Each row is where one point has got to under a steady rotation. How many ticks took it there?
The counts run from 0 to 157.
[  8.6  21.5   8.5  -2.1  15.3   5.6   4.2  -5.4  33.0 -17.2  -7.8 -30.2
   9.4  -2.6  -9.2   4.5 -14.9  -8.8 -10.1  -7.8  11.3  -8.2  -5.7  -2.4
  14.2 -14.3 -20.0  16.0  20.8  17.0  -6.6  -7.7 -20.2] | 71
[ 13.2  10.0  -9.2  17.4  15.5  19.7   3.0  30.1  15.9   5.6 -11.3 -21.9
  17.6  -4.0   4.9   8.7  -6.0 -19.6   2.0 -27.5  -2.0   6.0   3.4   9.4
   5.4   4.2   7.7  -2.1  -6.3  18.3 -26.8  -9.5  -7.8] | 127
[ 14.0   0.1   1.8  17.8  33.7  -6.0  -4.1  12.4  16.2   4.3 -15.5  -0.5
  -2.4   0.8  -4.0  -4.9   0.2  -2.7   5.5 -17.5   1.6  27.4  -2.9   7.6
   2.6 -23.2 -13.0 -10.4   0.2  10.2 -15.3 -13.6 -26.3] | 117
[  1.3 -12.3  12.1   2.1  -1.4  -0.6  12.7  23.3   2.7   2.6  -3.7 -43.6
  24.6   3.0  -7.0 -15.8 -13.9 -13.1   4.8  -4.3   0.6   1.6 -11.6  12.3
   9.5   1.6  22.3   2.6 -17.5  -0.8 -17.6  -2.1 -22.2] | 137
[ 20.4  -5.3  -7.0  23.5  18.0  18.1  -3.3  35.3   8.3   6.2  -9.6 -15.8
  11.5   1.0   9.3   4.9  -2.3 -15.9   7.1 -29.8  -4.7  11.2   1.8   8.1
   4.4   1.2   7.0  -4.9  -9.4  14.6 -22.2  -6.9 -11.0] | 128
[ 20.6   7.0  -2.0  15.8  32.8  -4.7   6.4   4.5  20.0   7.3 -21.4  -8.2
  -2.6   0.6  -5.2 -11.0   9.4  -6.1   5.6  -9.1   0.0  24.9  -6.4  10.5
  10.1 -22.5  -7.1  -1.1  -6.2   1.3 -12.2 -20.7 -21.3] | 118
[  2.5  -1.8   1.9   1.5  15.2  -4.0 -13.3  11.2  -7.8  -6.6  13.2 -10.8
  30.1   6.1  -0.9  -6.3 -21.1   6.2  -7.8 -14.2   9.2   9.5   1.7  -1.7
 -17.6 -21.2  -2.1   0.0   9.2   9.0  -6.3   3.9 -46.5] | 104
[ 10.2  -3.1  17.3   9.8   6.4   0.2   0.7  17.3   6.5 -22.8   7.3 -18.4
  21.0  15.2   2.8   3.7 -21.6  -1.1 -11.4 -20.9  -0.1   1.6  -1.2  -5.0
   3.7 -22.1  -5.2   1.3   9.3   0.7   3.7  12.1 -35.6] | 61
[ 13.0   3.0  -7.1  -3.8  14.1   6.0  -5.7  -3.0   3.6  24.1 -13.9 -24.8
  33.6   0.6   5.6 -17.9  -3.9 -19.1  22.9  16.2   7.2  29.8 -13.9  18.2
  -9.8   4.4 -10.1  -0.9   4.2 -12.0  -7.9   2.2 -13.0] | 2
[ 17.4  11.3 -13.0  -6.4  -0.2  28.1 -16.8   4.5  -1.8  10.4  -2.7 -34.1
  38.6  -0.8  12.1   3.1 -10.9 -16.0   6.9   4.6   7.1   2.7  -8.5   7.0
  -9.1  16.7  -9.2   7.5  10.1   1.1 -11.0   6.4  -7.4] | 90
[ 14.6  37.0  -9.3   3.4  17.3  13.7   3.9   3.9 -12.3 -23.1   5.0 -17.2
  18.7  -5.4  11.6  -2.7  12.7   3.1  -1.3 -18.5  17.2   2.5  -9.2 -11.1
   1.7 -27.8  -5.1   4.2  -2.9   3.2  -6.7  -8.4 -27.4] | 23
[ 12.5  30.0  -9.6   4.2  29.7   3.5   2.6  -1.1  -2.0  -5.8  11.3   1.8
  22.6  12.7   0.3   5.6   6.9  -4.9  -9.0   2.2   4.9  12.2  -5.3   2.5
   4.6 -24.9  -1.2  16.3   7.3   1.0 -12.5 -15.5 -35.7] | 108
[  3.5  -1.4   3.0   2.3   3.7   7.6  11.9  23.3   1.2   3.9   5.2 -33.4
  30.1  13.5  -3.9  -1.1 -11.0 -16.3  -3.8  -2.0  -0.3  -6.3  -6.7   8.0
  13.0   3.8  25.0  16.2 -11.2   3.5 -18.3  -5.6 -24.6] | 138
[ 23.2   3.2 -13.7   6.6   4.2  14.4 -16.9  14.1 -16.4  -0.8  16.2  -5.6
  36.1  24.7  13.4   3.5  -7.6  -6.6  -3.3  -2.7  -4.6  10.4  -4.9   3.4
 -11.4  -1.6   4.6   9.6   2.1  -0.8 -11.0   5.4 -32.1] | 97
[  3.4  16.0  -0.8   1.1  15.5  -4.4  20.8  -3.3   2.1   2.7  11.8 -24.3
  39.7 -15.4  -2.8 -11.6 -16.4  -2.7  17.7  -4.4  17.2   4.6  -6.6   9.9
  -8.2  -8.2   6.2   4.2  -1.4  -3.4  -3.7  -6.8 -30.6] | 15
[ 16.4  17.7 -10.5   2.4   4.9  25.6  11.5  18.6  -2.4   7.0  -2.8 -38.7
  28.6   0.0  12.3  -4.8   9.2 -19.7  13.3  -4.6   4.9   5.7 -15.8   8.2
   8.0  10.2   9.9   9.7 -18.1  -7.9 -13.7  -6.5  -3.2] | 132
[ 37.1 -14.1 -12.1   8.0   0.7  15.8 -17.6   5.9   7.0   9.6 -20.7 -19.7
  17.9  12.3  11.3 -14.9  -7.4 -11.1   6.5   7.1  -5.7  23.5 -17.5  15.3
  -3.3   2.5 -13.4   4.8  -8.0 -13.3  -9.8  -2.0  -9.0] | 87
[ 17.4   9.2   6.4   5.7   4.5  18.6  13.1  14.6   3.8  -1.8   7.3 -16.7
  41.0  22.4   9.8  10.5  -7.8 -17.4  -7.3  -3.1 -14.9   2.3  -8.3   8.3
  16.5   3.6  16.7  13.9  -1.2 -13.4  -0.2   9.7 -18.4] | 53
[  4.1   2.6   2.1   9.4  18.1   4.2   4.2  14.5  17.6   6.6 -22.3 -33.1
   8.4 -20.7  -3.2 -19.7  -1.1 -10.1  20.3 -13.6   8.5  17.8 -11.2  10.2
  -3.3  -8.2 -10.5 -11.4 -11.5   3.6 -14.0  -8.7  -6.8] | 124
[ 13.2  -3.2 -10.5  -3.1  -4.6  21.1 -24.7  10.2  -1.3   4.8   1.1 -26.1
  39.3  -1.5  12.1   0.5 -21.1 -14.7   4.8  -5.7   6.2   5.6  -6.5   5.7
 -20.7  10.8 -10.2  -0.4   9.3   2.4 -13.9  12.0 -11.3] | 91
[ 12.0   2.6  12.4   7.4   5.1   9.3  11.8  12.3  13.1   2.8   1.9 -21.0
  35.9  23.7  -0.8   1.0 -11.2 -19.4  -3.5   5.9 -11.1   2.4  -9.7  14.3
  18.4   5.5  19.7  12.8  -5.5  -9.3  -5.8   7.5 -19.0] | 52
[ -2.3  20.1  -0.8   7.6  27.6   3.8  13.1  12.6  12.6  -9.8  -7.0 -28.2
   5.4  -8.3 -13.9   2.9   2.2  -5.5  -6.1 -15.5  12.2  -3.6  -0.9   0.6
  14.2 -19.4  -0.3  11.4   1.9  20.0 -21.0 -15.7 -24.2] | 28
[  4.5  20.6  -4.5   1.7  14.8   1.0  16.8   5.3   5.0  -2.2  17.5 -20.1
  39.0  -7.7  -3.0  -1.7 -20.1  -5.7   7.1 -12.4  13.3  -4.0   3.4   5.3
  -9.4 -13.4  10.7   4.3   2.8   2.9 -10.5  -7.2 -35.1] | 16
[ 17.8  21.5  -6.0   5.5  19.4  -3.2  19.5   2.0  -0.2  -8.4   3.0 -15.0
  17.4   3.5  -3.3 -10.2   7.1   5.0   1.2  -3.0   7.2   9.7 -13.2   1.8
  11.4 -19.7   8.3  14.4 -17.7  -7.8  -3.9 -21.6 -31.2] | 21
[  1.1  10.6   6.7   1.6  18.3  -1.9  -1.2  13.5  -4.9 -21.5  -5.1 -27.8
   7.6 -14.5   7.2 -12.1   5.6   9.0   9.7 -23.2  18.9  14.8 -10.8  -7.4
  -3.7 -28.6 -16.5  -7.0  -2.9   1.8  -6.0  -4.8 -32.8] | 25
[  7.6   9.1  21.5   1.1  18.3   0.5   1.5   7.1   5.0 -16.4 -10.6 -15.8
   4.9  14.4   6.4 -10.8   8.4  -1.4  -2.4  -4.8  -1.4  25.0 -21.3  -2.3
  10.6 -30.9 -20.7  -7.9   7.1 -17.9  10.2  16.3 -25.2] | 154
[ 21.4  -5.2  -6.2  -2.1   1.5   1.8 -12.5   1.6 -17.2  -0.3   4.6 -12.4
  34.8  13.5  10.2 -18.3  -8.6   3.2   0.8   9.0   7.4  21.8 -18.5   3.1
 -14.0 -13.4  -0.6   4.1  -4.1 -17.2  -4.0   5.1 -34.8] | 99
[  0.7  23.7  -3.4  -8.9   9.0   3.9  -2.0  -5.3  -8.3  -2.9  20.0 -21.3
  42.2  -2.2  -0.5   0.9 -17.3  -3.4   2.3   2.0  17.7  -0.1  -6.0   6.8
 -10.2  -8.8  -0.2   7.7  13.5   3.5 -11.2   3.8 -33.1] | 102
[-12.1  25.9  10.7 -10.5   4.6  15.4   8.4  10.6 -14.0 -15.8  12.9 -37.2
  35.2   7.0   5.1  -3.6   0.0  -9.0  -5.6  -1.0  11.3  -3.4 -12.6  -1.6
  11.1  -9.1   4.9   4.2   8.6  -5.2  -4.7  15.2 -19.3] | 145
[ 19.7  -5.7  -1.4   2.9  13.6   8.1 -19.7   5.4  -4.0  21.5 -18.3 -14.8
  20.4   7.8  11.4 -16.5   1.0 -14.0  16.5   8.4   1.5  36.9 -18.7  15.3
 -10.0   1.5 -16.0  -6.1   2.5 -11.5 -10.2   1.6 -15.2] | 1
[ 19.4  -8.3  -0.9   9.5  18.3  -4.1   8.7  10.0  11.0  23.2   0.4  -7.7
  33.7  12.1  -3.4 -11.6 -16.5 -12.9  10.2   5.4  -4.3  22.4  -6.1  23.4
  -3.3   0.6  10.9   4.0  -5.4  -8.1  -9.7  -8.9 -29.0] | 8
[ -2.1  19.1  17.1  -4.1   2.5   8.5  19.2   6.6   8.2 -14.3  12.8 -31.7
  40.5   5.0  -1.1   5.6 -20.7  -8.5  -5.3  -4.7   7.1 -12.9  -8.2  -2.0
   7.6  -8.0   2.2   8.3  11.0  -4.1   1.1  14.8 -25.4] | 59
[  3.9   3.4  18.5  -5.1  -2.2  -2.2  17.8  -1.4   0.2 -13.5   0.4 -35.2
  35.3   6.0   5.9 -18.5 -11.7  -3.6   8.6   2.3   3.6   5.3 -22.0   1.8
   4.7 -12.9   0.1   1.6  -0.2 -24.5  10.9  14.9 -27.3] | 57
[ -1.8  12.8   9.9   0.1  -2.1  26.5   5.0  19.9   0.4   5.6   0.3 -35.4
  35.0   3.2  11.1   4.5  -6.1 -25.0   9.0 -10.6   0.2   3.9  -8.8   9.6
   7.4   8.1   3.5  -5.9   4.0  -1.8 -10.4  17.3   0.1] | 47
